[[138 128 109 127 112 139]
 [126 121 142 125 138 124]
 [118 126 151 121 155 114]
 [135 137 105 125 119 135]
 [127 119 145 114 151 121]
 [138 105 138 125 119 138]
 [118 153 120 120 153 114]
 [128 141 113 126 130 127]
 [123 127 145 114 157 117]
 [123 138 127 123 142 121]]: 124

[[133 123 150 129 138 130 130 129]
 [130 127 130 128 128 132 128 131]
 [122 132 120 129 125 117 128 121]
 [131 127 127 126 128 132 126 131]
 [127 129 127 128 128 124 128 126]
 [132 125 136 127 131 133 128 131]
 [131 126 134 127 131 130 127 130]]: 131

[[101 147 138 139 143 116 142 153 154 140 147 101 135 108]
 [122 109 118 104 151 153 119 134 132 134 150 153 121 140]
 [138 139 105 134 125 132 119 110 103 120 101 129 128 140]
 [100 143 151 156 147 154 135 157 112 111 152 140 144 154]
 [151 138 129 150 108 100 151 135 105 124 115 100 115 115]
 [127 111 137 124 128 136 153 107 128 124 139 140 110 117]
 [151 112 115 157 130 126 120 101 109 100 124 138 108 139]
 [ 99 107 132 119 137 131 133 128 109 139 150 123 156 132]
 [118 153 116 135 102 137 103 143 105 123 151 141 150 125]
 [131 141 103 100 127 154 131 111 118 134 104 144 114 106]]: 140

[[131 120 153 128 113 141 148 114 118]
 [130 137 108 123 137 111 118 139 137]
 [121 127 150 137 121 127 132 122 118]
 [145 119 120 113 130 134 131 119 140]
 [118 129 148 139 123 124 128 125 119]
 [137 130 111 117 136 114 121 137 142]
 [128 139 107 125 138 112 118 140 135]
 [114 139 113 142 142 123 117 142 120]
 [123 126 151 136 120 128 135 120 118]
 [129 123 154 131 117 136 144 115 117]
 [127 124 153 133 118 133 142 116 117]]: 137

[[126 126 127 138 151 124 125 106 126 127 133 135 131 134 128 122]
 [120 125 127 126 151 119 122 130 129 132 141 127 112 125 134 124]
 [119 124 126 125 151 121 122 129 129 131 141 128 110 124 133 122]
 [118 125 127 124 151 123 122 128 130 128 142 128 110 128 133 125]
 [115 125 128 124 151 121 122 131 130 130 143 129 112 126 135 123]
 [135 133 128 131 151 134 134 128 127 134 111 128 144 130 123 132]
 [125 128 128 137 151 125 125 108 126 124 133 132 129 134 126 124]
 [135 132 130 133 151 133 134 127 127 125 111 129 145 132 122 132]]: 124
---
[[124 113 142 126 118 108]
 [127 128 133 125 133 136]
 [132 153 127 126 135 140]] ans = 127

[[117 121 111 126 101 133 132]
 [120 123 125 127 126 129 124]
 [119 124 124 124 124 127 123]] ans = 120

[[124 142 139 143 153 108]
 [122 125 130 141 137 126]
 [134 118 144 135 123 129]] ans = 122

[[133 129 129 130]
 [102 129 104 105]
 [125 128 126 133]] ans = 102

[[124 104 135 130 114 103]
 [129 135 129 127 131 133]
 [130 134 123 129 128 129]] ans = 129

[[135 146 138 119]
 [124 114 121 131]
 [157 155 135 150]] ans = 124

[[100 137 108 132 120 109 158]
 [139 144 131 132 135 129 134]
 [118 150 118 114 149 116 126]] ans = 139

[[123 115 126 133 118 153]
 [117 127 139 111 129 141]
 [132 114 145 120 115 118]] ans = 117

[[102 131 122 128]
 [109 146 118 132]
 [111 132 117 132]] ans = 109

[[103 157 157 103 103]
 [109 150 150 109 109]
 [105 153 153 105 105]] ans = 109
---
[[122 106 129 117 125 120]
 [126 142 127 114 118 119]
 [122 126 129 117 125 119]] yields 125

[[126 116 112 112 113 117 104]
 [141 118 149 123 123 117 130]
 [123 109 106 124 126 108 136]] yields 117

[[138 111 139 152 108 134 148]
 [127 131 126 125 131 127 125]
 [127 131 126 124 131 127 125]] yields 134

[[139 109 141 153 107]
 [118 148 117  99 151]
 [128 128 128 129 127]] yields 153

[[102 110 131 128 124 117]
 [145 132 133 123 128 115]
 [103 122 125 123 109 131]] yields 124

[[123 135 135 130 131 149]
 [128 119 122 123 126 106]
 [125 134 132 128 130 141]] yields 131

[[127 133 134 140]
 [121 139 137 136]
 [125 146 138 103]] yields 134

[[130 137 132 148 132 112 114]
 [127 118 124 130 135 106 136]
 [132 109 135 127 126 133 135]] yields 112

[[135 140 139 111 107 117 104]
 [128 144 139 110 117 126 119]
 [134 151 143 104 118 121 113]] yields 117

[[133 126 109 134 136 151]
 [131 114 126 128 126 133]
 [123 134 131 129 126 121]] yields 136
---
[111 137 101 105 142 134 137] -> 137
[157 137 107 150] -> 150
[142 146 125 125 129 140  99] -> 99
[147 122 112 100 104] -> 104
[156 111 108 153 138 108] -> 108
[130 112 101 104] -> 104
[145 155  99 103 137 137 148] -> 148
---
[156 153 137 114 108 157 127] --> 114

[[124 126 127 128 125 134 122]
 [158 136 114 114 131 110 142]
 [106 124 140 143 128 144 123]] --> 110

[[145 111 138 121 139 147 113]
 [118 146 150 133 141 121 143]] --> 113

[145 149 156 150] --> 149

[[115 134 140 140]
 [126 142 129 143]
 [129 102 106 133]] --> 106

[151 131 104 136] --> 131

[[129 146 148 108 125]
 [129 145 141  98 138]] --> 108

[132 155 126 124 135 122] --> 124

[119 135  98 110 130 127 157] --> 110

[105 133 158 106] --> 106
